In the rows, zero is written as 128.
Each path below is one point turned by a fixed rotation once a step. After each direction that follows a path, write how fast that rotation turns it, in deg/step (0 if it stays still).
Each turn is a multiple of 5 degrees from 10 to 175, or 0.
Each row of a path follows its step; steps can be skipped.
Rotation 1:
step 0: [124 124 127 131 131 122 126 124 123 126 131 128 124 118 145 119 128 130
 121 128 129 120 129 120 128 126 125 128 122 118 128 136 125 133 123 130
 130 127 128 127 129 122 133 140 128 133 125 136 118]
step 1: [125 130 124 124 135 121 129 129 134 129 118 136 125 124 136 119 128 138
 124 131 118 125 127 122 132 123 129 124 127 118 124 130 121 140 135 132
 123 128 130 131 129 125 129 129 125 123 121 135 137]
step 2: [127 129 113 122 127 129 125 130 125 118 129 132 129 132 131 119 129 135
 125 133 128 124 133 126 124 117 140 122 126 124 132 127 122 128 126 126
 128 126 136 132 139 135 129 132 119 130 125 135 132]
step 5: [128 133 126 126 125 129 124 126 126 129 124 130 125 129 137 116 127 136
 127 126 130 129 120 125 125 125 130 117 131 112 126 126 118 126 122 125
 130 129 136 126 128 132 141 134 133 121 130 137 135]
step 10: [120 125 110 128 126 126 124 125 129 114 130 124 130 127 132 116 126 135
 134 134 130 127 125 130 138 131 125 128 128 121 124 122 128 139 124 126
 127 127 131 136 128 133 129 132 127 121 131 134 127]
step 12: [131 129 125 120 132 132 121 125 122 137 125 126 136 122 138 121 123 133
 132 131 123 130 133 120 123 126 121 125 132 125 131 126 122 135 133 128
 122 135 136 131 123 128 136 128 117 123 131 139 128]
step 14: [121 130 118 134 119 125 124 122 128 123 127 132 131 132 129 122 122 139
 130 130 123 120 123 121 129 128 127 134 130 120 132 135 116 136 134 132
 133 127 126 134 124 134 141 121 126 129 130 122 130]
step 15: [128 123 115 124 126 125 129 131 124 119 130 127 131 120 130 129 122 136
 128 126 121 129 133 124 122 120 115 120 134 125 132 121 121 129 124 130
 133 120 130 132 125 128 142 124 121 127 125 130 123]
step 16: [122 124 122 122 126 127 124 128 127 133 130 126 129 122 140 115 129 134
 134 121 132 126 124 126 130 127 121 128 123 117 129 125 129 125 123 134
 137 138 130 129 126 127 136 132 118 120 119 130 121]
step 21: [127 127 122 112 121 120 122 133 134 125 128 130 132 126 133 123 130 135
 131 135 129 117 129 126 122 123 126 128 133 115 129 125 120 136 124 125
 132 126 132 133 130 134 133 134 128 121 130 124 137]
Directions:
[129 126 130 130 127 130 127 125 128 129 131 129 130 129 128 126 128 129
 126 129 130 128 128 129 128 125 127 129 127 128 128 128 126 126 130 131
 131 131 128 126 131 129 128 131 129 130 127 127 128]	160
[130 125 127 130 128 126 127 127 126 128 127 131 127 128 130 128 128 128
 126 127 128 129 125 128 130 129 127 127 126 128 127 125 131 130 130 126
 128 131 126 128 127 129 125 128 127 128 127 126 127]	115
[127 127 130 127 125 129 129 131 130 129 130 127 130 126 130 131 130 130
 128 126 127 126 129 128 125 129 128 128 127 128 128 129 129 129 126 128
 128 128 126 129 127 128 125 129 128 130 126 124 131]	10
[128 126 126 124 127 123 130 129 129 127 129 130 128 128 126 128 129 128
 129 129 128 127 129 127 129 126 128 129 127 128 128 129 128 129 130 129
 132 125 128 127 131 127 129 125 126 129 126 127 128]	55
[132 128 127 129 127 128 127 127 128 127 126 129 130 128 129 131 126 127
 126 127 128 125 127 132 127 128 129 127 130 125 128 127 126 128 130 129
 126 127 127 127 131 126 129 127 127 125 129 126 131]	110
